One turning vector, and how many ticks it has turned:
The counts run from 0 to 255.
[ 3.94 -0.84 -2.15  0.80  0.08  0.03 -1.94  0.09  1.79  3.95  3.78 -4.40
  2.79  0.62  0.79  1.31 -3.89  1.67  0.05  0.88  0.32 -3.58  2.53  0.85
  2.96  3.01  3.61  2.61 -0.87 -3.05  2.50 -0.35  0.26] => 85
[ 0.91 -2.07 -1.19  2.34 -1.69 -0.07 -5.08 -0.80  5.94  2.21 -0.70 -5.17
  4.34  2.41  1.68 -3.65 -2.75  1.65 -1.20  2.58  1.49 -1.02  1.03  1.38
  5.00  0.87  1.96 -0.21 -0.23 -3.54  1.75  0.95 -1.66] => 155
[-0.49  0.34 -3.62 -5.61  0.19  1.68 -2.88 -1.45 -0.09 -2.60  4.11 -1.37
 -0.03 -2.63 -1.48  0.92 -3.82 -0.08 -0.35 -4.59  0.85 -0.85  2.06 -0.63
  0.01 -2.32  1.29  3.97 -1.97  0.18  5.02 -4.39  1.27] => 26
[ 0.82 -2.75 -0.95 -4.49 -0.44  1.16 -4.28 -3.04  0.08 -3.87  1.86 -2.46
  1.43 -0.09  1.11  0.88 -6.32  2.63  2.41 -0.41 -0.74  0.14  2.77  1.18
 -0.73 -0.66 -1.30  5.48 -0.08 -1.95  5.76 -0.99  1.34] => 96
[ 2.17 -0.91  2.14 -3.85  2.40  1.86  2.05  1.21 -0.97 -3.91  2.03  1.42
  0.34  1.43 -0.34 -3.71 -0.78 -3.59 -1.83 -0.32  0.54  0.65 -1.62  2.62
  0.70  2.60  1.59 -3.86 -3.95  1.39 -1.07 -5.40 -1.09] => 203
[-0.47 -0.88  0.87 -3.36 -1.82 -4.02 -0.67  0.05 -1.58 -1.69  2.33  1.50
  0.64  2.80  1.05  2.75  0.02 -1.98  0.60 -4.55  1.99 -2.38 -4.38  3.01
 -0.38  3.15 -3.75  0.23 -0.16  1.10 -2.16  4.90 -4.34] => 169
[-2.82 -2.71 -1.87 -6.13 -2.98 -0.31 -2.69 -4.30 -0.91 -4.79  3.02 -2.05
  0.51  3.31 -0.99  2.92 -1.17  1.42  3.28 -3.22 -0.55 -0.28 -2.28  1.70
 -0.75 -0.79 -2.33  1.68  2.23  1.65  2.38  1.65  0.10] => 95
[-0.68  0.59 -0.81 -1.74  2.48  3.62  0.22 -3.93  0.61  3.40 -0.32 -3.48
 -0.79 -3.21 -3.01  1.23  2.56  0.97  0.70 -1.08 -2.71 -0.34  2.86 -3.46
 -1.97 -2.33  5.70  1.05 -1.17  1.00  3.30 -5.08  4.67] => 119
[-1.84  0.19 -1.38 -1.64 -4.52 -0.36 -0.05  0.68  0.65 -2.24  2.85 -7.36
 -1.09  0.49  3.79  2.00 -1.98  1.43 -3.16 -2.41  0.75  2.25  0.32  1.27
 -1.23  0.02 -2.44  2.34  0.38 -3.92  1.64  2.98  4.88] => 172
[-3.06  1.48  1.26  0.98  0.88  0.63 -1.30 -4.70  0.06  2.92 -0.58 -0.60
  3.96  7.19 -1.94 -0.24  2.03 -1.00  1.57 -0.13 -1.25 -2.25  0.85  2.37
  2.07 -0.88  0.35  2.46  4.25  2.70  0.06  3.52 -4.27] => 77
[-1.38  4.32 -1.03  4.23 -2.48  0.98 -1.04 -3.42  1.49  4.01 -3.26  0.03
  0.16 -1.45 -2.36  0.08  4.86  1.58  1.88 -0.37 -0.64 -2.95  1.42 -4.79
  2.60 -4.17  3.01  0.50  3.70  1.42  1.97  0.34 -0.44] => 223
[-5.73 -2.63 -1.12 -2.60  3.00 -1.61  1.57  1.09 -0.45  1.68  3.84 -0.02
 -0.19  3.09 -3.45  5.23  1.30 -0.10 -2.07 -4.46 -0.03 -0.26 -3.82 -1.38
 -0.17  1.61  1.78 -1.03  0.99  2.29 -1.56 -0.90  2.49] => 187
[-2.88 -1.00 -2.68  1.87 -4.00 -3.25 -1.00 -1.52  2.21  1.98  3.47 -5.52
  0.75  0.53  0.41  3.11 -0.15  5.75  0.03 -2.38 -0.87 -1.89  1.09 -0.53
 -1.22  2.09  2.94  2.22  3.23 -2.50  0.08  1.87  3.75] => 9
[-2.06  3.02 -3.51 -1.86 -2.66  1.55 -1.13 -1.23 -2.29  3.59  1.69 -8.51
  3.81  3.55  2.08 -1.75 -2.15 -2.18 -0.62 -0.45 -0.85 -0.19  1.42  4.55
  0.73  0.22  0.05  2.45  0.52  1.64  0.95  5.10  1.84] => 247
[ 4.18 -0.10  1.43 -2.72  1.27 -0.58  0.85 -2.49  2.05  3.18  1.73  3.71
 -0.21  6.56  2.81 -1.44  0.56 -2.56  0.49 -3.26  0.97  2.44 -1.71  0.10
  2.52  1.01 -1.20  0.89  3.58 -0.46  3.73 -0.43 -4.63] => 163
[-1.18 -0.21 -0.73  1.12 -0.61  0.79  2.29 -0.91  0.65  0.37 -2.28 -4.61
 -2.52 -3.45  0.15  2.13  3.40  3.83  0.60  1.98 -4.19  1.58  0.57 -2.68
 -2.48 -0.83  3.00 -3.74 -2.44 -2.96  0.76 -5.39  1.37] => 120
[ 3.36 -0.75  0.30 -0.70 -0.91 -1.18  1.07  3.68  2.73 -2.55 -0.68  2.13
 -2.84 -4.25  0.61 -0.91  2.47 -0.40 -3.70 -3.27  1.39 -1.00 -1.39 -2.28
 -0.38  0.72  2.24 -4.56 -4.02 -3.06  0.60 -3.62 -0.28] => 127
[-6.60  0.91  1.03 -2.42  1.60  0.95 -2.10  0.60 -1.40 -3.79 -2.24  1.87
  1.27  0.09 -5.01  2.99  0.74 -0.56  2.07  1.08 -2.32  0.04 -1.03 -0.02
 -1.22 -1.07 -3.05 -0.23 -0.01  2.24 -1.54 -2.44 -4.69] => 36
[-0.34 -0.98  3.16  1.67  0.28 -3.14 -0.62  1.48  4.94  0.49 -1.58  5.32
 -1.42 -3.12  0.57 -0.40  3.77 -0.46  1.45 -1.84  4.57 -1.65 -2.90 -3.16
 -0.88 -1.73  2.36 -3.83  3.12 -0.12 -0.62  2.08 -1.24] => 227
[-1.10 -1.38  2.23 -3.16  0.95 -1.01  1.12  3.33 -2.77 -2.53  4.43  1.77
  1.28  1.10  0.87  1.03 -4.84 -2.09  0.91  0.69  0.53 -1.15 -3.95  1.60
  0.29  3.88 -3.51  1.80 -2.48  2.65 -3.92  0.82 -2.34] => 99
[-1.45  0.68  2.07  2.84 -4.51 -1.61  0.35  3.36  0.57 -1.95 -1.57 -2.96
  0.21  3.53  3.16 -2.75  0.36 -0.09 -4.64  0.09  2.79 -1.43 -1.51  3.62
  2.47  2.82 -3.38 -1.98 -1.25 -0.59 -2.92  2.95 -3.14] => 69
[-2.87 -2.12 -1.23 -0.68 -3.46  0.45 -3.92 -1.79 -0.30  0.87 -2.03 -0.99
  0.64 -1.53 -0.73  1.32  2.27 -0.60  0.86  2.62  3.42 -3.65 -5.12 -2.97
  4.81 -2.87 -2.51 -4.07 -0.74  3.53  0.26  2.55  0.09] => 54
[ 2.45 -0.02  1.10  1.46 -5.67  2.22 -2.29 -3.62 -1.85  0.60 -3.37 -4.27
  0.88  1.33  3.36 -4.76  0.10 -0.75 -1.17  3.51 -0.30  2.37  0.57  2.44
  2.23 -1.13 -1.89 -1.58 -2.26  0.18  0.61 -0.51 -1.30] => 62
[ 0.64 -0.90  0.24 -5.25  2.52 -0.12  0.07 -3.95  0.56 -0.21  2.26  3.52
 -1.03  1.02 -0.15  2.83  0.29 -0.05  4.35 -1.44 -1.39  0.46 -0.66 -3.84
 -0.14 -3.05  0.01  3.01  3.10  0.12  5.43 -2.76 -0.20] => 19
[-2.19 -3.50 -0.54 -3.49 -1.15  1.28 -2.83 -1.51 -3.71 -4.08  1.06  2.46
  1.11 -0.13 -2.77  4.29 -0.23  0.31  2.44  2.20  0.52 -4.09 -5.03 -2.74
  3.20  0.68 -1.83 -0.14 -2.38  3.24  0.58 -1.74 -1.26] => 199
[ 1.97 -2.10 -1.11 -2.17 -2.32 -0.73 -0.28 -1.38 -1.84 -2.39  0.72 -4.54
 -1.06 -4.03  1.09  3.42 -3.19  4.12  6.07  4.09 -2.76  0.50 -1.35  1.03
 -3.48  2.71 -0.53  0.41 -2.45 -1.15  1.35 -0.34  0.28] => 21
[-2.52  4.48 -1.19 -1.93 -0.01  0.64  2.27 -1.41 -5.10  1.44  1.98  1.00
 -1.02 -2.70 -1.22  2.99  0.51 -1.11  0.65 -1.38 -0.74  0.69 -1.60 -3.12
 -1.27 -1.32 -2.30  1.55 -0.51  3.78 -1.72  0.85  3.59] => 31
[-5.35  0.12 -0.96  1.81 -2.53  2.72 -0.58 -0.14 -3.49  1.23 -0.76 -2.78
  2.06 -1.29 -3.15 -3.38  1.16 -1.23 -0.28  1.64  1.85 -0.87 -1.16 -1.97
  3.14 -1.44  1.38 -3.48  2.37  5.53 -2.84  2.10  3.85] => 217
[ 0.45 -1.57 -0.21 -2.25 -2.32 -2.87  1.08 -4.14 -0.27 -1.95  3.61  3.12
 -2.36  3.20  0.67  4.00  2.48  1.29  0.28 -6.33  0.60  0.02 -3.00 -1.95
 -0.85  0.68 -3.45  1.18  2.09 -0.30  2.04  1.54 -0.55] => 94
[-5.33  4.15  1.80  2.85  0.05  0.54  1.59  2.41 -0.16  2.80 -2.47  1.26
  0.30  4.04  1.38 -1.16  4.78 -3.20 -2.03 -1.77  0.26 -1.99 -3.40 -2.72
  3.00 -1.80 -1.44 -2.77  3.70  1.29 -2.40  2.90 -0.47] => 146
[ 2.04 -0.22 -2.17 -0.13 -3.31  1.61  0.21 -0.45 -3.67  0.03  2.46 -1.52
 -3.06 -5.51  1.05 -1.25 -2.01  0.73 -4.01  0.02  0.37 -1.14  0.24 -4.75
 -1.33  0.72 -0.61 -0.08 -5.93 -0.30  0.51 -3.91  6.89] => 201
[ 1.40 -2.31  2.45 -1.03  1.07 -1.33  0.28  2.05  3.73 -4.27 -0.12  3.96
 -3.17 -1.52 -0.18  1.94  0.84  2.47 -2.07 -1.37 -0.56  0.37  1.37 -3.64
 -0.83  0.21  1.04 -1.21 -3.17 -4.53  0.82 -6.58 -2.60] => 197
[-0.85 -3.22  1.62  0.70  2.84 -1.46  2.97  4.19  4.10 -0.63  2.01  4.38
 -1.19  0.52  0.47  3.30 -2.37 -0.05  2.48 -2.75  0.58 -0.68 -0.95 -5.63
  1.12  1.03 -0.01  0.81  4.31 -2.37 -0.77  0.31  1.38] => 12
[ 1.58  0.58 -2.28 -0.85  0.09  3.56 -5.12 -0.13  1.41 -0.11 -1.61 -2.71
  4.08 -1.71 -1.04 -0.24  0.87 -1.96  3.65  1.56  2.07 -7.56 -1.23  1.06
  2.40 -1.49  5.12 -0.19 -1.52  1.80  2.95  4.16 -0.52] => 229
[-4.69 -2.88 -1.07 -4.69  3.73  3.31 -0.68 -0.23 -0.19  0.60  1.90 -2.99
  2.15  4.26 -5.31  3.91 -1.56 -0.45  0.57  0.31 -1.76 -0.45 -0.30  0.24
  1.42 -0.07  1.78  0.46  0.80  2.26  0.47 -2.00  2.78] => 188
[-0.78  0.61 -1.35  1.27  0.04 -0.95 -2.52 -4.45  0.91  3.64  3.75  0.23
 -0.51  1.25 -3.01  3.47 -0.29  4.52  1.34 -3.31 -0.17 -3.29  1.89 -1.78
 -0.78 -0.68  3.30  5.39  3.26  0.10  0.26  1.52 -0.07] => 8
[-3.83 -2.43 -0.78  2.63 -0.46 -1.88 -0.17 -0.74 -2.51  0.01  0.11 -3.10
 -1.52 -1.88 -1.37  5.40 -2.83  5.17  1.47  0.06 -2.63 -1.26  1.75 -2.40
 -3.74 -0.15 -1.76  3.00  0.28 -1.04 -2.81  2.55  4.22] => 183
